0: [129  78 160 149  91 116 137 168  90 124 156 126 153  76 124 176 127 128 116 139 149 120 106 128 113 132 145]
1: [129 156  83 104 165 132 119  83 141 129  67 149 120 187 131 108 123 117 125 116 125 121 146 120 205 128 123]
2: [143 126 137  67 168 174 109 102 143 139 131 134 145 135 147 121 111 157 146 104  94 177 111 129 153 120 122]
3: [134  92  83  87 181 215 103  94 173 130 116 212 146 165 139 109 116 118 117  91 125 146 125 109 128 129 126]
4: [162 169 146 105 164 129 147 130 127 140 210  28 104 131 128 119 154 187 152  97  85 180 150 183 116 105  96]
5: [123 166  77 103 169 135 117  66 147 127  48 167 116 197 134  92 119 114 125 115 130 119 148 118 211 130 124]
6: [126  83 132 147 110 123 118 111 106 122 133 130 142 119 110 131 128 130 148 121 135 116 135 136 128 127 126]
7: [133  93 130 122 149 150 119 135 130 139 175 103 137 124 126 154 137 151 140 118 128 139 152 147 114 123 125]
8: [127 127 113 110 153 148 114 119 154 139 116 145 130 144 136 123 127 126 129 117 120 133 143 126 147 115 122]
9: [142 192 127  75 169 124 126  74 151 125  91 129 119 162 141  57  97 151 147  91  66 170 131 130 177 107 112]
10: [141 100 106  97 182 174  51 123 164 135 135 162 139 157 141 120 122 130 131 114 125 154 135 124 151 136 129]
11: [ 88 169 143 155  91  98 175 160 122 130  68 181 102 102 158  93 129 128 128 131 128 127 131 127 128 129 126]
12: [171 141  79  90 182 194  62 100 168 141 158  68  95 178 128 110 148 147 125  95 110 164 160 153 193 135 109]
13: [138 110 157 155  80 109 193 185  56 125 223  69 129  59 137 255 146 167 103 169 125 136 105 124   0 114 113]
14: [133  65 162 137 106 122 134 154 105 129 165 107 155  85 125 154 133 128 131 123 144 122 117 134  72 129 137]
15: [127 180 113 103 182 172  86  69 181 124  38 207 103 201 151  73 102 114 123 105 115 133 145 107 249 129 123]
16: [116 202 116 157 142 110 156 112 118 119  82  91  75 167 118  86 148 142 138 151 145 110 155 145 149 146 115]
17: [ 75 150 152 180  80  73 198 207 105 113 120 133 102  88 149 131 143 138 129 196 130 105 113  93  51 121 114]
18: [121 112 107 109 143 154  92 104 148 135 110 202 140 147 139 128 115 110 131 108 133 131 133 110 148 125 131]
19: [137 113 145  85 164 155  85  51 157 124 110 154 175 137 188 105 102 166 172 101  63 178 105 111 174 107 127]
20: [142  55 142  53 163 215  33  83 153 127 133 184 255 121 212 116 100 169 164  79  45 205  12  82 171 112 147]
21: [141 145 128 110 167 140 122 118 136 145 140 110 122 138 135 119 135 148 139 109 111 142 152 139 135 109 116]
22: [120 155 134 133 124 104 156 135 114 134 113 122 116 130 127 132 135 128 137 126 133 115 146 129  97 113 121]
23: [136  64 161  91 134 148  95 174 130 151 183 138 174  72 147 176 120 134 161  87 104 158 115 125  92  92 127]
24: [133 137 113 185 123 113 137  87  95  96 108  96 115 141  86 117 139 150 145 142 169 106 156 144 113 178 135]
25: [142 137 142 172 111 103 155 149 113 116 162  91 100  95 113 158 149 180 127 145 138 126 132 144  92 144 119]
26: [ 97  80 104  67 133 208  42 116 182 130 106 255 186 132 172 140  93  99 123  99 138 137 103  98 150 122 156]
27: [123  91 125 135 113 136  79 113 127 123 134 158 155 113 117 156  99 115 125 120 160 121 119 119 129 142 172]
28: [145  52 132 107 113 150 102 156 119 131 194 112 178  94 101 169 120  83  94 112 141 127  95 142 128 129 126]
29: [124 123 194  89 123 115 149 165 118 131 147 113 154  55 178 138 120 161 154 130  65 177  92 113  42 105 100]
30: [131 105 129 133 140 133 122 123 124 135 148 110 133 121 116 136 136 144 150 114 145 129 146 142 108 133 131]
31: [123  42 192 103  87 135 136 228 106 152 220 137 154   0 155 214 129 116 129 114 126 130  89 123   0  94 133]
32: [142 149 126 132 141 124 140 126 126 143 134  89 108 139 115 122 141 128 128 131 128 127 131 127 128 129 126]
33: [121 173 103 138 150 126 117  70 140 122  40 158 109 213 113  70 114 113 134 118 159 111 155 127 176 136 139]
34: [135 178  63 123 188 156  79  26 164 122  37 170  99 200 122  43 119 128 125 115 134 128 162 126 227 150 126]
35: [148  55 119 129 110 133 110 131 124 122 153 129 158 126 121 159 111  82  91 119 163 123 108 139 152 159 162]
36: [153  42 120 120  64 142  95 148 122 111 170 172 214 110  93 206  94  40  72 122 143 110  18 128 179 162 207]
37: [130  91 112 165 121 127 103  94 124 120 130 137 138 135 109 133 126 121 136 119 164 113 131 134 135 153 161]
38: [133 205 113 155 139 106 159  84 126 123  71  92  99 173 103 101 148 139 134 126 153 109 171 150 149 141 120]
39: [127 185  85 134 151 111 151  66 135 125  43 124  76 215 110  73 132 123 129 121 137  96 184 145 189 133 120]
40: [ 81 242 150 193 121  32 255 213  95 121 105  34   3  99 158  72 180 198 113 255  38 118 132  99  61 105   0]
41: [135 215  84 128 189 131 132  47 165 126   3 117 102 203 112  48 136 133 128 124 126 114 166 152 219 142 107]
42: [133 138  75 123 154 139  91  82 147 126  94 144 113 178 124  97 126 131 134 111 129 127 133 129 135 131 126]
43: [132 132 143  96 152 150 121 125 144 144 140 131 136 116 146 133 114 141 151 110 107 161 125 129 124 107 120]
44: [106   0 141  76 104 162  87 136 140 140 148 182 192  97 159 171  99  97 127 113 137 139  97  94 128 129 126]
45: [107  80 124  97 102 191  59 125 149 125 125 240 195  96 139 153 120  94 122 114 148 127 100  99 127 133 157]

[118 144 130 142 117 103 144 121 114 124  96 135 113 130 123 116 131 128 136 137 160 104 146 122 113 129 126] 22 32 6 30 24
[118 151 137 126 128 122 149 129 133 136 105 137 119 136 130 112 129 126 135 128 137 111 143 127 115 113 123] 22 32 8 21 30
[123 115 102 110 146 154  92 101 148 134 110 195 137 153 137 125 117 114 131 107 133 131 134 112 152 128 130] 18 8 10 42 3
[135 135 112 179 132 113 128  92 113 122 122  98 111 154 109 115 144 148 156 127 174 113 164 145 125 155 138] 24 37 30 32 38
[121  48 185  98 127 144 114 174 126 142 181 157 167  78 151 200 120 127 147 100 114 153 108 119  71  96 129] 23 14 44 0 31
[153  29 115 125  55 145  88 150 122 108 172 183 223 111  85 216  90  25  61 125 151 104   5 126 189 171 219] 36 35 28 27 44
[135  62 156  93 140 140 122 155 130 146 212 125 149  84 139 143 129 133 136 111 117 162 124 132  87 101 125] 23 7 14 43 28
[144  89 114  79 140 230  33 116 161 137 162 154 154 131 135 139 120 139 136  78 108 145 124 121 151 118 123] 10 2 3 18 8
[136  30 142  82 129 144 108 160 127 140 205 137 154  73 136 200 127 129 133  93 123 138 115 128  91 108 125] 23 28 14 7 44
[139  71 131 128  95 129 117 143 115 125 150 134 141 123 109 157 106  78 101 120 144 119 114 138 137 140 174] 35 27 28 37 0
[123  43 125 120  74 142  92 139 124 109 158 202 208  99 109 174  93  27 101 119 155 105  51 100 136 150 214] 36 35 45 27 44
[124   4 144 110  48 144  75 139 133 128 181 221 212  56 137 209 130 128 128 131 128 127 131 127 128 129 126] 44 45 28 23 0
[163  73 181  33 174 180  26  89 148 129 164 157 251  77 188 131 111 200 181  52  44 231  61 111 131  85 135] 20 19 2 23 43
[145  85 112  73 141 242  20 115 165 137 163 161 157 132 137 139 117 139 134  74 104 147 122 119 155 116 123] 10 3 2 18 26
[ 82 222 102 174 122  77 213 117 129 118  38 132  52 162 117  23 136 113 136 203 144  91 149 107 161 137 101] 16 38 39 11 33
[117 103  99 136 126 137  84 117 136 123  88 188 142 155 118 110 109 117 141 115 173 124 137 119 159 141 145] 18 37 27 42 8
[145  45 113 131 106 138 100 128 127 123 148 142 162 127 122 161 109  78  90 121 169 117 106 134 155 162 166] 35 27 28 37 6
[119  76 155 152  75 108 161 163  86 117 172 137 166  53 138 215 124 131 116 140 152 118 114 127 128 129 126] 0 14 28 6 25
[ 93 169 138 153  99 103 167 151 125 129  68 176 102 112 153  92 129 129 129 130 129 126 136 128 134 131 127] 11 22 16 8 32
[105 163 143 137 121 109 165 147 125 136 103 133 108 119 138 109 136 128 137 146 123 111 137 123 109 108 111] 22 11 32 8 21
[ 57 194 130 143 125  95 165 172 133 130  74 127  72 126 139  80 143 133 128 132 127 127 133 129 128 129 126] 11 16 22 32 38
[153  42 112 122  73 149  85 145 132 110 167 176 209 126  91 202  96  39  69 122 147 110  21 127 192 169 207] 36 35 28 27 45
[120 121 114 152 123 117 116  88 123 123  94 164 134 159 111 107 120 123 141 121 170 108 142 129 144 157 138] 37 42 6 18 24
[124 126 186  93 125 117 147 158 120 132 141 115 149  67 172 135 121 157 152 128  73 171  99 115  54 107 103] 29 43 23 14 22
[ 93 152 143 146  95 104 168 161 123 131  85 176 108  97 157 106 129 129 129 126 126 129 129 127 123 125 126] 11 22 8 32 6
[134  97 149 181  83  72 139 161  85 104 152  97 158  55  88 183 126 112  96 151 175 105  90 140  92 158 179] 0 14 25 35 6
[121 172 134 163 117  99 184 138 102 127 114 105 110 130 126 121 137 148 131 139 124 118 154 128  94 123 110] 22 32 25 16 11
[132 130 143  91 162 143  88  54 158 124 100 147 168 141 190  90 106 168 172 116  59 173 107 106 178 107 119] 19 2 9 43 8
[  5 255 161 255  68  25 238 154 118 120   2 125   0  99 187   0 187 128 105 255  66  71  99  46  68  90   4] 40 17 11 16 22
[161 196 139  82 181 147 110  91 146 127 120  89 133 164 138  77 112 180 167  83  54 176 126 153 186 106 111] 9 2 21 19 43
[100 104  93 142 108 128  96  77 138 113  66 220 152 171 125 113 112 103 132 118 172 102 131 100 159 146 137] 18 37 42 33 27
[121 143 127 140 122 108 140 120 118 125 102 132 113 135 123 116 133 130 135 134 156 107 148 125 117 130 126] 22 32 30 6 8
[112 148 141 132 123 116 156 137 126 138 107 135 119 124 127 124 134 121 136 128 138 109 144 127 113 111 123] 22 32 30 8 6
[117  11 117  97 119 151  84 122 149 128 136 209 180 115 154 141  92  89 128 131 128 127 131 127 128 129 126] 44 45 18 27 26
[120 119 127 103 134 135 119 124 140 137 111 144 124 135 138 130 119 116 129 107 133 127 136 124 132 112 128] 8 43 18 21 30
[166  69 191  22 177 181  18  86 148 128 166 160 255  68 196 132 108 207 187  45  34 241  51 107 129  79 136] 20 19 2 23 43
[123  77 131 155 104 120 116 108 103 119 128 137 143 119 107 132 126 125 147 121 141 108 134 134 128 129 126] 6 37 30 27 14
[148  41 112 133 102 135 105 131 123 121 151 137 162 127 119 164 109  72  84 122 173 115 104 136 157 167 170] 35 27 28 37 0
[140 124 139  60 170 177 103  91 147 137 124 146 152 137 159 117 105 160 151 102  86 183 105 123 160 116 122] 2 19 43 10 8
[122  49 186 111  80 130 135 217 105 146 208 139 154   0 147 211 126 115 128 118 133 125  90 123   7 101 138] 31 14 23 0 13
[119 136 128 139 115 109 137 123 116 123 102 145 121 130 122 122 124 121 129 135 161 105 137 120 116 133 134] 22 6 32 37 30
[ 94 112 140  64 122 149  81  95 161 128  67 255 201 151 181 115  58 103 134 104 120 139  94  84 142  99 135] 26 18 45 3 19
[122  30 145 114  58 139  90 141 133 129 173 207 198  63 138 193 132 130 130 136 123 128 131 125 127 124 121] 44 45 0 23 28
[129  71 173 154  79 108 147 177  80 124 163 115 157  64 122 187 129 129 115 143 151 118 101 129 100 129 147] 0 14 28 25 6
[158 162 154 115 150 124 153 144 122 138 213  32 105 114 129 133 155 186 145 106  88 174 143 175 100 108  97] 4 21 7 25 32
[146 140 141 173 112 101 154 147 115 115 165  87  98  96 111 158 150 184 126 144 138 126 134 147  90 146 119] 25 30 32 22 7
[122 165 130 160 120 103 171 129 106 127 113 112 112 134 125 119 136 145 132 137 129 118 152 128 103 126 114] 22 32 25 16 30
[143  59 132 111 114 147 105 151 119 130 185 115 174  98 103 165 121  88  99 112 145 126 101 141 128 130 128] 28 35 14 0 27
[130 101  93 101 171 200 120 106 164 127 118 197 133 154 140 111 123 128 117 108 123 142 124 109 114 129 120] 3 18 8 10 42
[124  97 119 110 133 137  94 118 146 133 101 226 148 141 149 130 111 110 129 100 134 128 131 112 141 114 135] 18 8 27 3 45
[174  63 149 118  87 125 129 197 105 133 252  68 172  91  93 224 122  75  62 119 140 124  91 155 117 141 170] 28 0 35 14 36
[128 132 119  95 150 156 112 113 149 139 118 142 128 146 140 108 123 124 132 108 117 134 136 127 153 123 118] 8 21 43 18 2
[107 232 128 158 139  91 160 153 123 133  98  97  49 149 131  75 161 134 131 171 108 100 144 122 126 115 106] 16 38 22 32 11
[138 135 147  68 141 139 108 127 137 135 148 130 152 116 154 131 119 137 144  99 108 163 123 128 110  97 120] 43 2 21 8 7
[117 104 121 139 111 131  80 113 128 121 117 166 146 123 117 145  98 110 125 126 163 113 119 114 132 143 171] 27 37 6 18 35
[158 187 137  82 178 148 108  94 146 129 121  96 133 162 140  82 113 174 163  85  62 173 127 150 182 106 112] 9 2 21 43 19
[115  93 106 111 140 162  72  86 147 129  73 195 149 161 138 118 107 118 128 114 137 129 130 114 161 129 141] 18 8 10 42 3
[159 194 137  85 180 143 116  92 145 128 118  89 129 165 136  79 115 176 165  87  60 172 129 154 183 107 109] 9 2 21 43 19
[106 209 124 155 132  92 206 142 122 125  68  92  55 146 125  70 152 140 129 145 113 104 163 124 130 124  90] 16 38 22 11 32
[120 159 137 161 115 101 178 141 102 128 118 110 116 126 126 127 136 146 133 137 128 118 150 128  88 123 114] 22 32 25 30 6
[122  64 158 144  85 114 122 158 102 124 176 151 206  56 114 216 124 123 109 124 182 114 100 127 120 130 122] 0 14 28 35 27
[134  33 150  73 131 145 110 165 128 143 211 136 157  63 148 201 127 135 139  89 113 146 116 127  83  95 125] 23 14 28 7 44
[147  88 107  79 162 192  84 123 164 137 161 147 131 141 139 132 128 128 128 131 128 127 131 127 128 129 126] 10 8 18 7 43
[124 195 113 171 137  82 232 132 107 115  94   0   7 156 113  74 163 168 124 216  95 117 184 137 115 139  79] 16 40 38 32 25
[121  81 115 113 140 159  62 100 153 133 119 184 158 134 148 137 113 117 132 107 141 130 124 116 141 128 136] 18 10 27 8 45
